rotation ticks, each row followed by its count of ticks
The counts run from 0 to 455.
[ 41 -17  31   0  -8  -6  -8   8 -28 -10   6  -4   4  10  28   5  -9  10
  14 -17  12 -35 -16  17  -8 -12  34  32  22  -1   5 -28   1 -33  11  26
  10  39   4]	268
[ 21 -21  12 -14 -32  13 -12  -5 -15 -47 -11  -7  -4 -22  26  16  11  19
 -29   1  26 -11  -6   2   2  -4 -18  -8 -20 -23 -14  -3 -24 -17  34 -22
 -26 -23 -30]	289
[ 11  -3  -1  17  -1 -19  48  -5   0  10   2 -32   8  40  11  16 -15 -43
   1  -7  -2  10   6   0 -15  -4 -54  -7 -18  20  10  -3  -2  -2 -13 -13
  -5   4  32]	15
[-27  22 -11 -27  -8  -1  -2  12 -22 -30  11  -8 -26 -27   3 -31  24  -5
  23  -1  -9  -6   5  15  22  -2  17  10 -19  10  45  16 -14 -30   6   7
   5  47   2]	413
[  3   7  17 -29 -15 -20 -25 -26  13 -18 -10 -12  12 -39  -8  -3  14  11
  -3  11  -3  21  -2  43  11  -6  14  12   1 -14   3 -26  21 -15  17 -20
 -22  10 -50]	280
[  2 -17   2 -16 -14 -16  -9 -12  10   9  40 -29 -10 -22   4 -10   0  -4
  -2   2  39 -39  -2  36  11 -39  10  -7  10 -18  15  -3  31 -12   9  22
  -5 -36   9]	59
[ 28 -12   6  -7 -24  11 -32  -3 -23 -30 -16 -56  -3  13  16 -21   7   8
  -3  10  15 -21   2  19   2   1  17  27 -23 -22   3 -22  10 -18  17 -31
 -12  -3 -16]	452
[ -3   2   2  -5   8  22   9  19  27  21 -15  10   7 -34 -11  24   8  -4
  11 -14  35 -20   9   9  44 -43  25  -6  37   3   3   9  33  -9  23 -17
   8   2  -2]	49
[ -1   4  -7   8  16  -8   8  26  19  45 -15 -12  16  10  21  20  -3 -12
  24  21   8  -2  46   6  23 -29   0  12 -16   8  31  -3  -1 -23  12 -33
   8  27 -18]	183
[ 28   4  15   8   1  11   4  -1  -3  19   0  11   6  20 -52  -4  -9 -11
  29 -43  13 -19 -25  16  13 -13   6  -4  33  15  27  -4  31   8   8   5
  -7 -21  25]	55
[ 15  -2   2  11  20 -23 -22  -2  26  50   3  30 -13  24 -12  36  -8  27
  34 -14  31 -16   8   0  13  -2  -5  -6   8  20   0 -10 -24 -16 -20 -10
   9 -14   5]	353
[ 27 -10  17  12  16 -23  22   7  25  34   5  36  -7  25  -3  43 -10   6
   1  -8  -6 -13   0   0 -12  24   1 -37 -16   6 -16  -6 -23  25   5 -11
 -36  12  24]	170
[-25 -19  15  17 -26  28  -8 -21  -1 -22   8 -11 -28 -13  10 -31 -43  28
   4   9   8 -19  -1  19  31  10  -2  -2  -5   8   0   8  33   1  39 -25
   2   8  -6]	79
[  7 -16   4  -4  11  26 -23   8   9 -22 -29 -25   3 -29  16 -31 -20  29
  -9  24  -5  24  23 -17  -3 -18  -4  19  -2 -19 -42 -10   9 -10  -4 -44
  -3  12  -1]	300
[ 10  -6   0  20 -18 -13  44  13  24  17   3  -1  -3 -10   2   8 -47   8
   3  28   6  21   1 -17 -44  -3 -44  -6 -41   2  -8   9  -4  -9  -4  -4
 -10  14  11]	340
[ 20   0  21  -8 -12  13  -1 -17 -37 -13  18  24 -13   2  -4   9  25 -11
 -13 -20  -3 -21 -10  23   5 -19   1  19  21 -16  26 -23 -33 -19  31  20
 -21  25 -28]	105
[ 30 -13  25  -1 -23  10   4  11 -33 -13  -3 -19   9  -6  30   2  -7  -5
   6  -9  13 -23 -10  12   3 -21  19  38  18  -6   5 -22  11 -37  24  15
  16  50 -11]	269
[-24   6  23  -8   6   2  25  -6   4 -21 -13  23  -9 -20 -14  -4 -13  14
  10 -14 -11  31 -20   0  13  36   0  -4  31  44   0  13   6 -15  -1  -1
  10  45  24]	255
[  5  23   1  16   6 -25   0  14  32  23   0  10  -7  31 -33  23  -3 -11
  34  -3  14  27  -1   9 -25   0 -20 -27 -17  25   1   4   0 -14 -49 -22
   9  11  17]	188
[-25  17  -9 -24 -25  -4   0  10  35  -9  27  15 -24 -42 -19  17   3  -6
 -15  -9  21 -27  -1   0  28 -26   9 -30 -14   1  -2  31  14  25  22  -1
 -21 -16  -3]	376
[-30 -31  22  14  -8  30   8 -16  -6 -22  19   9 -22   7  14 -19 -32  11
 -32  10  11   6 -14   1  27  18 -43 -15  24  23 -15   7  10  -1  26 -13
   1 -12   3]	81
[ 10  -8  13 -18 -32   3  16  11   6 -22  23   6 -26 -21  -5  12  -9  -2
 -15  13  26   8 -56   4 -12  23  20 -14   3  18 -41  -2  19  -9  -3   6
  -2  42   5]	426
[ -7  16  35   3   5  -8 -16  30   9 -27  -9  13   5   1   5  -9  22  16
  -8  -3  22 -23  32  34  -4 -21  10 -16  20  -8  39  18  25 -22  31  12
  -5 -15  12]	67
[-11 -12   1 -21 -27  12  -2   1   0 -31  20  14 -14 -42  23  26   6 -12
 -20 -11  16 -12 -36   7  37  -1  13 -13  -4  15 -32   6  -8 -15  15  -2
  -2  32 -19]	424
[  4   3 -13  10  18   3   7  31   4   4  -5 -13  12   3  13   3  28 -36
  -1  21   5  -7  26  23 -13 -39 -10 -29 -28 -28  33  12 -16 -39  -7 -24
 -13   3   0]	20
[ -2  20  18   6   4  -5 -32  12 -20 -17 -21  13  -1   2   1   1  -8  10
  21 -29 -10 -25 -30  11  44  22  41  15   3  27  -5   5  -7 -20   8   2
  -5  54  -1]	421
[ 33  -6  33 -29  12 -33  -3  11   1  -5 -29  11  32  14  12  17  15  13
  10 -19  -2  29   0  22  22  18  18  18  32  34   5 -23  12  -5   6  -3
   0   7   0]	439
[ 11  19  33   2 -11 -10 -30  27  10 -28 -17  16  16 -24  24   1  -4  26
 -10   8   1   3   9  15 -13 -16  31  16 -16 -18 -16  -2   6 -32  21   2
 -12  39 -37]	116
[  0 -10   4 -16  11   3   0 -22  17 -18 -25 -16   4 -18   2 -10 -29  21
  -2 -17 -16  44  12 -35   2   8 -33  19  11  18 -42 -10  -2   8 -17 -34
   3   1  15]	302
[ 19 -18   7 -22 -42  -3   6  -4   5 -43  -1 -24 -17 -25  -1  -9  -8  29
 -17  18  30  16 -11  -4 -42  14 -19   0 -26 -17 -17  -3  -3 -19   7 -13
 -16 -11  -3]	291
[ -9 -18  -1 -31  17  -4  -9  33  12 -16  34  33 -14 -15  24 -15  23   1
  17  -3   0  -2  31  22  13 -29  16 -41 -16   2  25  11  12   4   8 -10
  18   8  18]	394
[ 42  -6  15 -25 -23   8  -5 -22  -2 -22  -6  -9   5  23 -32  -1   9 -12
  -1 -11   1  43 -31  24  -2  15 -10   2   9  14  -5 -32  27  15   2 -46
 -17  -8 -22]	446
[-15 -18   9   7  -1   4 -33 -12  -2 -31  16   1 -19 -21  20 -39 -28  29
  25 -20   6 -43   2  22  22  -3  10 -26 -24 -12   8  17   3 -10  17  -2
   3 -10  13]	77
[ 25  13  10 -35   3 -26 -18 -16 -14 -34 -18  -3  33 -33   3 -15  18   2
  26 -39 -19   9  -4  25   7 -22  14  19 -17 -11  32 -14  -2 -21   5   6
 -10  10 -20]	278
[-42  21  -2 -15  -4  12  -3   8  -1  -5   4  -4 -27 -33 -14 -26  20  -7
 -13  36 -10  18  -5  22  37   5  15  12  14  18  19   5  11 -25  12  -8
  -9  45 -28]	415
[-16  -6   1  -1  -9  19  -9  -9 -18 -38  14  12 -22   6   8  -6  24 -13
  -6 -24   6 -29   2  33  41  -6  -8 -29 -11   5  39  16 -10 -13  33 -24
 -10  -4  -7]	240
[-27 -18 -14  -6   1   9  29  18  25  46  -8 -15  -4 -41 -25 -12 -14   1
  -5  50  32   2 -16   2  17  -2  -3   1  31  15  -7   7  20 -23 -13   4
 -14  -8  16]	42
[-16  -6   8  -1   1  15  -6   1   5  -2  33   8 -22  16 -19 -42 -13 -17
  20  14 -14  28   0  28  20  -7  -5 -19  -6  24  13  -2  52  20  -5 -39
  10  17  -5]	397
[-22  22 -16   8   2 -24  22  -9  27  21  -9 -37   4 -11 -23 -14 -13 -17
  17  22  -6  27   1  25  -4   2 -24 -15 -35  10  24  10  16 -17 -22 -32
 -11  15   2]	23
[-27  26  -4  19  15 -17  12 -10  24  30 -21 -19   4   9 -38  -5  -6 -22
  19  21  -9  36  -5  30  10  19 -32 -11 -12  19  24  10  13 -14 -17 -33
 -18  10  -4]	24
[  5  22 -18 -10  -1 -17 -10  28  -6  25   7 -20 -10  -7 -21 -19   3   2
  25 -13  19 -31  15 -11  -2 -41   6  32 -15  -4  36  11 -21 -20 -19  29
  -1 -20  24]	364
